runs of hidden systems:
seq 1, K_491 (9 x 20):
[[ -8  23  38   8  33 -82  -3 -17  53  11  -8   7 -22 -10  24  28  -2  22
   45 -34]
 [-31 -19 -37 -17  -6  10   2 -55 -70 -12  54 -13   3  35  10 -26 -20 -38
   -8  19]
 [ 31 -37   4 -18  -7  57  -1  25  18  16 -38 -33  -2 -43 -50  27  31  46
  -28   9]
 [-21  44  19 -11  47 -41  11  17  33  -9 -19  61 -21  12   5 -14  14 -36
   34 -49]
 [ 10   2 -23  -2  -7 -14 -32 -30 -52   0  19 -40  36  55  46  28   0 -17
  -14  56]
 [ 29 -27  19 -28 -29  48  -2  -6  -2  34 -22   9   9 -83 -31 -16 -36  26
   19 -11]
 [-47  57 -20  20  21 -22  -7  39  37  11  12  42 -42  18 -16 -15  24 -19
  -47 -16]
 [  3 -43   6  11  -4 -30  -8 -37 -19   2  -8 -35 -10  37  68  70  -4  14
   28   8]
 [ 25 -19 -14 -36   1  60  30   5 -53  14  16  14  14 -17 -32 -63 -40   9
   14 -27]]
seq 2, K_823 (9 x 20):
[[ 14  29  20  -4 -12  -7 -45  38  17  73 -43  36 -12 -16  41  40 -18  17
   -6  -6]
 [-23  -6 -17  34 -28 -22  11 -31 -39  19  39  18 -22  25  57 -17 -64 -33
   17 -19]
 [ -9 -39  -9  -2  -3  -2   6 -31  -5  44  44 -70 -26 -37 -31  11 -15  55
  -28   4]
 [-21  -6  16  13  35 -15  45  22  52   2 -13  22 -59 -26 -34  -5  13  -7
   13 -66]
 [  2   1 -32  20  39 -18  27   1 -11 -57  14 -26  -6  89   9   8  38  22
    4  -4]
 [ 55 -16  12 -61  40  17  -5 -36 -20 -16 -40 -26  34 -18 -32  11  20   3
   50   5]
 [ -1  79 -19 -12  19 -10 -33   5  10  -5  -7  39  18  -3 -35 -40  18 -64
  -21  19]
 [-32  10  -2 -17 -23 -12 -68 -13   0   8 -20  22   4  27  57  60  20  20
  -13  44]
 [-24 -43   8 -41 -24  47   2 -10 -60  38  11  34  -2 -22  28 -13 -44 -41
   10 -12]]
seq 3, K_491 (9 x 20):
[[ 10 -13  -3 -31  72 -18  25 -42   6 -12 -26 -15 -37  -3 -40  16  33 -34
   42 -37]
 [  8  22 -27 -67  44  14 -37 -29 -38 -29 -14   2  31  40 -19   2  46 -13
    6  34]
 [ 15   8  46 -67  16   4 -44   2   2  41 -31  -2  44 -54  -4  23  14 -20
    7  26]
 [-22  42 -12 -12 -12   6 -44   0  -7  44 -24  63 -21 -19  13   0 -12 -76
  -18   6]
 [ -6   0 -17   1 -33  14 -49  14 -17  56 -20  22 -24  23  59  52 -16  42
  -24  15]
 [  5 -14   7  -7   7   4  24  22 -26  80  20  12 -33  -7  24 -13 -60  28
   12 -56]
 [ 22  24 -59  35  32 -15  16  -7  -9  41  21 -38 -58  33 -31  -4  -9  17
  -33 -22]
 [  8 -18 -17 -27  43 -25   3 -65   4  -7  -1 -30 -36   1 -26  22  10  70
   41 -22]
 [-32  -9  -3 -73  64   4  12 -24 -29  -6  34 -15   5   3 -47 -27  34 -19
   -2  -7]]
seq 4, K_65 (9 x 20):
[[ 44  19 -55 -29  46  36  11   2 -30  -2 -19   5 -19  38 -52 -28  14  37
    6 -26]
 [ 26  18  31 -12  28 -60 -29 -14  25  14 -27 -15  12  13  41  54   8  47
   40   0]
 [-35  -1  -5 -64  22  -3 -30 -61 -43  29  17  13  -4 -25 -10  -7  -7 -61
    9  10]
 [  8  -1 -52  -8  -9  45 -34  -4   5  14 -30  -5 -38   2 -40  31  34  63
  -44  22]
 [-27   0  34 -26  24 -15  -6  38  13  23 -34  60 -23  23  57  36  10   4
   30 -42]
 [ 11  -1 -36 -18  29   1  -5 -17 -74  47  33 -38  -2  52  21   3 -18 -34
  -18  10]
 [ 38 -32  -5  -5 -13  21  -5 -24   9  48 -33 -21 -37 -53 -21  30 -25  61
   19 -20]
 [-51  30   4 -44  56 -40   2  -5  13   8  30  38 -29  17 -10 -24  12  34
   17 -42]
 [ -9 -39 -12 -11  29 -13  -7 -33 -17  -6   2 -68 -10  36  11  65  47 -14
  -17  31]]
seq 5, K_586 (9 x 20):
[[ -7 -23  26  15 -29  35  22  86 -11  -8  16  -1  44  36  44  -4   3  26
  -32   8]
 [ 56 -27  22  61 -14   9  62  42  12  -4 -19 -20   4  -5  14  -6 -32 -16
   23 -39]
 [  7  21 -19  52  -9 -16  45  -2  14 -66  37   0  15  24 -21 -66 -17  22
   13 -16]
 [-16 -29  43  13   1 -36  25  -2  42 -51  33 -58  39 -16  -8   4  28  37
    4  18]
 [-11 -28  29   7   0  13  27   2  27 -68 -28   1  19 -24 -21   6  44 -77
   11   6]
 [ 30  25 -17  26 -36  20 -26   9   6 -68 -36  12  50  33  11   5  30  -6
   -7  53]
 [ 24  13  60   3 -25 -25 -11  24  11 -10 -16  18  70  -9  61   1 -25  -4
   41  11]
 [-18  17  18  57 -51  -9  14  32  11   1  30  16  22 -22  22 -38 -37 -63
  -26   8]
 [-22 -32   4  53 -75  27  17  21  29 -31  10  14  -6 -15  15  -7 -17  63
  -16   3]]
seq 6, K_65 (9 x 20):
[[-21  37 -59  43  13 -37   8 -48  13 -21  26  11 -58  25 -27 -28  -7  -7
   -5 -17]
 [-39 -69  27  -6 -37   8  -1 -16   1 -40  12 -20  16   4  41  41  14  56
   10  23]
 [ -1  -8  30 -51  38  39  28  57 -16  18   1   5  29 -21 -34 -32  21 -50
  -14 -18]
 [ 73  47 -47  57  18 -20   2  -8  16 -17 -39 -22 -18  40 -19  10   8  -1
    5   0]
 [-17  -5  33 -18 -35 -29 -27 -50  -4 -13   1  35  28 -20  56   2 -40  20
   60   7]
 [-41  13  -6 -34   2  17 -22   9 -13  35  49 -18  16 -29 -42 -26  15 -20
  -69  36]
 [  8 -13 -20  53 -13  20  15  22  47 -16 -58  13 -65   0 -15  43  31  -6
  -14 -21]
 [-11  -4   8 -14   0  -1  16  15 -43 -27  17  45  27  64  65 -25 -26  12
   43 -23]
 [ 40  -7  19  -2   4  -6   0  10 -21  57  30 -81  40 -26  -5   6 -19  -7
  -32  28]]
seq 7, K_534 (9 x 20):
[[-41   1 -31   5 -24   7  -6 -40   9   3  52 -14 -24 -47 -60 -39 -10  28
  -40  16]
 [-62 -21  20  -9  17 -15   9  15  55 -32  -2  17 -36   5  -4  30  52  57
   -2 -23]
 [ 21 -34   9  11  41  11  54  31 -13 -30 -27 -17  -6  49  16  21  29 -61
   19 -32]
 [ 90  19 -27   1  -7  40  -8 -10 -22 -18 -40 -20  42  -8 -39 -21  -6 -12
   12  26]
 [  1  73  13 -23   3 -52 -57 -32  25   6   2  33  33 -24   2 -21 -13  20
   23  22]
 [-76 -17  21   1 -15 -39 -19 -29  -5  11  40  -7  -6   1  49  30   3 -55
  -21  26]
 [-26 -69  -3 -13 -43  80   7  23 -23  17 -20  15 -25 -22   5  24   4  -3
  -29  -1]
 [ 40  29  -8   1  17  23   9  77   3  36 -25  28  -9  34   5 -10  -7  61
   -9 -37]
 [ 48  23 -11  54  17 -58  28 -21  -4  11  29 -49  -2  28  17 -12 -44  11
   25 -19]]
seq 8, K_718 (9 x 20):
[[ 34  20   0  38 -51  26  -8  29  -9 -46 -19  18  61  16  26 -20  -7 -40
   -6  40]
 [ 19   7  27  48 -79  10 -13  28  21 -10 -13  21  43 -30  38  -7 -37  10
    0  25]
 [-30  10  23  67 -58 -16  18  38  28  -5  32  22  11 -17  34 -28 -36 -23
  -25   1]
 [-12 -38  10  83 -48  -4  47  26  19 -27  30 -37  -2   7  26   1 -15  -5
  -23   2]
 [ 22 -36  32  48 -14  11  75  43  16 -38  18 -27  24  -8  -4 -34 -16   3
   13 -31]
 [ 43  23  11  50   3 -18  41  27  29 -48  17 -42  51   0 -32 -43   5  -8
   -4   8]
 [ 27   5  24  40 -25 -16  12 -17  42 -74 -19 -14  46 -34 -19 -13  11 -30
   25  24]
 [-16  -1  17  12 -50  29   1   8  12 -67   1  22  57 -29 -13 -37  11 -43
  -10  39]
 [  3  -4  23  35 -57  31 -10  55  22 -32 -22   9  48  -6  24  11  18 -25
  -34  43]]
seq 9, K_823 (9 x 20):
[[  3  -5 -37  25 -28  13 -10 -21  21  22 -29  30 -71 -15  -7  19 -24  73
    8 -30]
 [-32  -4  27 -20  42 -41  44  10 -14   2  63  -3   7  26  19 -40 -21  25
   28 -46]
 [ 30 -24  -4  20  37 -17  22 -18   8   3  -9 -87 -14  -2 -30  45  36 -44
  -16   9]
 [  8  21 -42 -11   8  24  -8 -34  19 -47 -47  55 -37  -5 -51 -18  20  21
   29 -18]
 [-26  34  21 -56  45 -27 -19  26 -15 -10  32  10  53  50  25 -14  30  20
    0  16]
 [ 31 -16  10 -11   1  12 -24 -13 -24  29 -45 -20   9 -12  19  53   9 -89
    1  27]
 [ -7  34 -61   5 -40  38 -37 -25 -19  16  -5  57 -32  -6 -20 -35 -33  15
  -21   7]
 [-39   6  42 -29  11 -41 -16  29   5  61  40   2   6   0  47  13 -17  56
   -7 -11]
 [ -2 -47   1  37   2  -6  41 -17 -16  23   3 -33 -44  -6  18  25 -20 -82
    4 -28]]
seq 10, K_210 (9 x 20):
[[-33  58  29  10  21 -37  -1  51  56 -15  10  29  16  -7 -17 -25  34 -30
  -26  -3]
 [-15 -31   7  25 -44  -8 -20 -34  -8 -48  -9 -16  28  18  51  46  14 -39
    4  53]
 [  8 -24   4  -9 -42  70  27  37 -32  -5  -1  47  23 -16   1 -53 -40   4
    8 -20]
 [  8  41  34  44  -3 -39  -5  72  53  42   5 -12  10  -6  21  13   0  15
  -37  -1]
 [-25 -33   6  43 -24 -37  18 -53   0 -30   4   7 -28  11  55  25 -27 -38
   44 -14]
 [ -1 -16 -28  21 -18  41  47  24 -29 -24  52 -12  11  25 -26 -64 -19  37
  -25  -8]
 [ 20 -12  53  20  22 -25  28  44  67  -3 -18 -44  10 -38 -22  27  34  13
   -2 -14]
 [ -9  17 -14  27  10 -21  13 -23   0 -67 -21  37  -7  45  21  -5  15 -76
   33 -10]
 [ 24   1  -5   0 -40  29  -7   7 -22 -44  23 -17  73  13   0 -37 -10  55
   -6  46]]
seq 11, K_423 (9 x 20):
[[ -8  67   4 -38  67 -34 -17  18  12  -5   0  17  21  24 -25 -20  44 -42
   -8   3]
 [ 22  -7  -7 -14   5 -21 -49 -65 -11  16 -38 -32  -6  -5  19  69  13 -24
   16  37]
 [-32   1 -22 -62 -17  54 -35 -20 -40  12 -13  75  -7 -12  -7 -23 -12   3
    5   1]
 [ -7  48  14 -13  13 -29 -39  52   0  74  21  -3  17  16  32  11  -5  13
  -47  17]
 [-12 -33  -4  12   2 -20   8 -35 -11  49 -12   8 -71  -2  41  44 -35 -11
   28 -44]
 [-33  -8 -51 -22  15  29  16  -6 -49   6  56  -3 -23  43 -22 -42  -6  36
  -28  -9]
 [ 18   8  30 -29  63 -35   8  28  33  38   0 -42  -7  -6 -22  23  26  63
    3 -28]
 [ -5   0 -30  -4  52 -13  16 -41  -4 -19 -27   6 -52  21 -25  16  30 -74
   20 -26]
 [ 17   5 -35 -52  14  23 -41 -36 -39 -24  -2 -21  35  37 -15   8  32  45
   -4  49]]
seq 12, K_210 (9 x 20):
[[-34   8  22  22  -7 -10  19  23  54  20  22  -4 -22 -72 -52 -27   1 -23
  -38 -15]
 [-43 -23 -15  35  -7  -4   0   4  22 -44 -20   6 -38  49  31  58  53 -15
  -21  10]
 [ 21 -43  18 -34   5  38  35  21 -57 -28   5   0  51  40  35 -20 -14  12
   39 -14]
 [ 69  50  16  30   8 -15   9  40  21  37  -6 -22  32 -34 -26 -33 -27 -24
   -7  -5]
 [-23  25 -10  51 -32 -47 -25 -51  56 -37 -18  29 -35 -16  10  19  -3   7
   19   7]
 [-78 -37   1 -25 -19  21  16  -7 -29 -43  64  17  18  19  10 -36   6  17
  -13  11]
 [ 26 -37  32   5   1  39  29  64   3  28  -9 -52  23 -25 -15  20  21 -32
  -42   7]
 [ 42  23  -4  40   0  -8   5  18  23 -11 -70  45 -28  26  32  27  -3 -25
   38 -35]
 [ -3  36  -3   6 -10 -40  -7 -17 -19 -25  51  11  44  41  38 -44 -37  50
   27  11]]
seq 13, K_423 (9 x 20):
[[-74  -1  28 -26  13  -7   9  32  -6 -33  27  45  20  34  36 -15  28 -49
   -6  -3]
 [ 56 -35  11   3  -6  15   1   3 -34  50  -4 -76  26 -14  14  33 -19 -14
  -14  24]
 [ 20  20 -34  13 -15  32  10   1   8  -2 -36  71 -46  -8 -22 -32 -29  28
   27 -49]
 [-34  45   4  17  16 -65  -9   9  12 -22  60 -17  33  49  25 -18  14  13
  -22  24]
 [ -3 -68  35 -16  -3  -4  14 -47   7  16  -9 -44 -18 -65  -8  41  -5 -10
   27  -9]
 [ -8   9 -48  -2  -5  71   9  35 -11 -19 -14  38 -19  15 -49 -35  27 -19
  -45  -1]
 [ 36  26  32   4  19 -40 -17  39  18  -4 -19 -17  45  45  52  36  16  45
   17  12]
 [  4 -16   7  -6   2 -14  18 -63 -25   1   1  13 -11 -35   4 -21 -45 -76
   55 -25]
 [ -8  26 -52  11 -36  27 -33  -8  -2   2  27 -13   2  -6 -43 -25   5  49
  -62  47]]
seq 14, K_586 (9 x 20):
[[ -5 -88  19 -38   4  50  32   0 -46   7   5 -45   9  -8   4  24   8 -23
   -1  -1]
 [ 71  39 -33   5  22  39   8  26   7  -4 -51  10  -2  -5 -63 -30  13  -9
   -5 -14]
 [ 10  55  -6  20  27 -78 -21 -21  26 -16   4   1   0  49  33  14   2  45
   29  -2]
 [-44 -34  32 -24  -4 -27   3 -55 -28   6  49 -28  20 -32  20  -3 -23 -57
   14  16]
 [-10  -1 -17  -7 -38  59 -22   7  17   4 -21  16  -8 -61 -61 -12  18 -10
  -50  27]
 [ -5  14   4  -5   8   2 -20  46  25  -6 -48  51 -18  46  40  42  31  51
    8 -18]
 [ 20 -18   4   1  16 -11  22   2 -64  27  24 -26  18  50  61   4 -37 -51
   18 -10]
 [ 43  14 -20  21 -27  15   6 -26  -3  27  17 -21   1 -59 -53 -50 -51  13
   -4   0]
 [-56  25  12  -3  19 -35   0  15  62 -16  16  33 -32  -8 -20  -9  30  64
   -7 -26]]
seq 15, K_534 (9 x 20):
[[ 39  62   1  27  -9 -47 -20 -37  40 -16 -15  20  14 -34 -17 -30 -31  17
   41   0]
 [-75  10  13  -2 -10 -42 -13 -34   0 -44  56  10  26  11  23 -20   9 -36
   -6  32]
 [-37 -67  43 -11 -34  43   7  27  14  -3 -15  -8   7 -49   3  37  28 -27
  -26  17]
 [ 25  25 -11  19 -12  44   3  75   8  12 -53  62 -17  23  12  -1   2  -6
  -14 -25]
 [ 57  25  -3  45 -14 -30   9  16 -18   2  17 -28  41  48  48 -11 -43  35
   16   7]
 [-10  -4  17   7 -23 -19  20 -47  -3   7  47  -8  10 -64 -22 -56 -57 -12
   22 -12]
 [-75   7  -8   6 -13   0  -7  11  43 -27  35  11 -19 -18 -41 -17  42  18
  -58  18]
 [-14 -45  34  24  -1   1  30  36  41 -41 -38   6 -17  20  33  53  40  11
   18 -23]
 [ 57   3  -5  11  12  36  40  35 -37 -25 -26  10  32  32   3 -33 -11 -62
   24 -19]]
seq 16, K_718 (9 x 20):
[[  9 -21  13 -15   6  18  -5  10  19  46   4 -61  -2 -64 -55  17  20  12
  -47  19]
 [-17  24  -8   8  36  -7  17  23  41 -38 -42  54 -44  23 -17   4  45 -26
   13 -41]
 [  7  -8 -20 -26   2   3 -17 -36 -58 -43  17 -17  47  65  36   2   7  17
   19  39]
 [ 41  -8  35 -36 -10  23 -21   7  -7  67 -29  -7  24 -73  -8   9 -29 -10
    8   3]
 [-30  64 -42  33  -6 -12 -21  11  36   6  -3  57 -50   8 -22 -22   6  -5
  -36 -10]
 [-45 -47  10   3 -15 -26  -5 -35 -10 -30  21 -14  -4  40  64  51  10  35
   18  15]
 [ 13 -43  21 -33  13  40  36  25 -50  55  17 -16   9 -28  -4 -23 -35 -40
    0 -30]
 [ 42  50 -45  38  21  -2  -2  28  35  15 -18 -15 -34  17 -49  -2  19  49
  -36  -9]
 [-20   3  28 -12  26 -64   2 -48  21 -50   0  16   7  15  32  11   5  18
   72 -17]]

runs to name:
seq 17 (2 x 20):
[[ 31  65 -30   4 -20  28 -42  25  -8  -8 -27  32  38  13 -14 -26   9 -34
  -34  43]
 [-17  -5  41 -16 -52  -7 -50 -12  23  14 -21  33  24 -45  43  30 -18  40
   19  25]]
 : K_210
seq 18 (2 x 20):
[[-11  45   5   6  31 -74 -14 -46  32 -40 -11  28 -10  19  17   5   9 -11
   54 -15]
 [-33 -27  -6 -40 -26  17 -41 -51 -42 -20  23 -20  37   1  13  15  14 -14
  -16  65]]
 : K_65
seq 19 (2 x 20):
[[-17 -49  25 -57  37   4  -4   6 -19  59  -1 -32 -21   0  19  58  18  26
   -2 -16]
 [ 35  11 -28 -28  53  21  16  -1 -42  43 -26  14 -33  12 -24 -10 -11 -59
   14 -40]]
 : K_491
seq 20 (2 x 20):
[[ 44 -14   0   7  39 -26  23   3  -8  52  18 -73 -15  13  -1  22 -16  58
    3 -25]
 [ 12  12 -37 -14  46 -17  21 -64  -8  -4  15 -11 -39 -14 -63 -38 -10  -9
   28 -33]]
 : K_491
seq 21 (2 x 20):
[[-40  -4 -36 -47 -10  31 -10 -50 -42 -18  38  36  -5  -2 -29 -53 -17  29
    6   2]
 [ -7  -5  24  -2  11  -4 -14  52  46  16 -12 -37   3  -2  -7  51  55  54
  -47  19]]
 : K_65
seq 22 (2 x 20):
[[  3 -21   8 -14   9 -28  -2 -43 -20  55   0   8 -41 -13  40  24 -52  19
   51 -43]
 [ -6   8 -60 -18  22  33   5  -2 -49  41  40 -14 -32  27 -38 -34  -9  15
  -44  -7]]
 : K_491
seq 23 (2 x 20):
[[-23  21 -45  31 -12  22   9  39 -15  29  48  -8 -23  23 -20 -35  -7  -6
  -78   6]
 [ 17 -51   8   8  -3   3  21 -11  18   7 -23 -19 -40 -10   6  41  -7  90
   32 -36]]
 : K_586
seq 24 (2 x 20):
[[ -8 -15  42  34 -18  -7  11  41  26   5 -37  16  -3 -11  46  40   7 -83
   -2  -8]
 [ 15   0 -42  44 -66  43   3  -4 -36 -35  -2  34  12  32  28 -33 -39  -2
   -1  17]]
 : K_586
seq 25 (2 x 20):
[[-40 -29   7   5 -18  27   9  51  25  48  11  10 -46 -20  -2  16   0  65
  -45 -26]
 [-17 -26  18   6  49 -38  31  19  -5  26   6 -21 -36  48  47  45  12 -29
   10 -42]]
 : K_210
seq 26 (2 x 20):
[[ 22 -25   5  -6  37 -11  30 -28   4  53 -10 -30 -54 -49 -34  10 -21 -23
   24 -50]
 [-21  20 -48 -19  42   0   9 -25   8 -33  19   3 -36  21 -67 -32  36  44
  -10 -14]]
 : K_718
seq 27 (2 x 20):
[[ 33   9  -2   3  17 -16 -22 -21  45  19 -72  14 -49 -27 -13  52  15  25
   32 -23]
 [-44  23 -21 -19  23 -22  11 -30 -34 -38  46  39   2  51  15 -52 -10 -20
   24 -17]]
 : K_823
seq 28 (2 x 20):
[[ 18  40 -58 -19  25  18 -42  -7 -22  56 -35  28 -52  26 -11  22   3   4
  -19  -7]
 [ -3   1  -5 -60  28 -24 -40 -45 -25  44   7  -8  -9   9  18  28  -9  73
   25   1]]
 : K_210
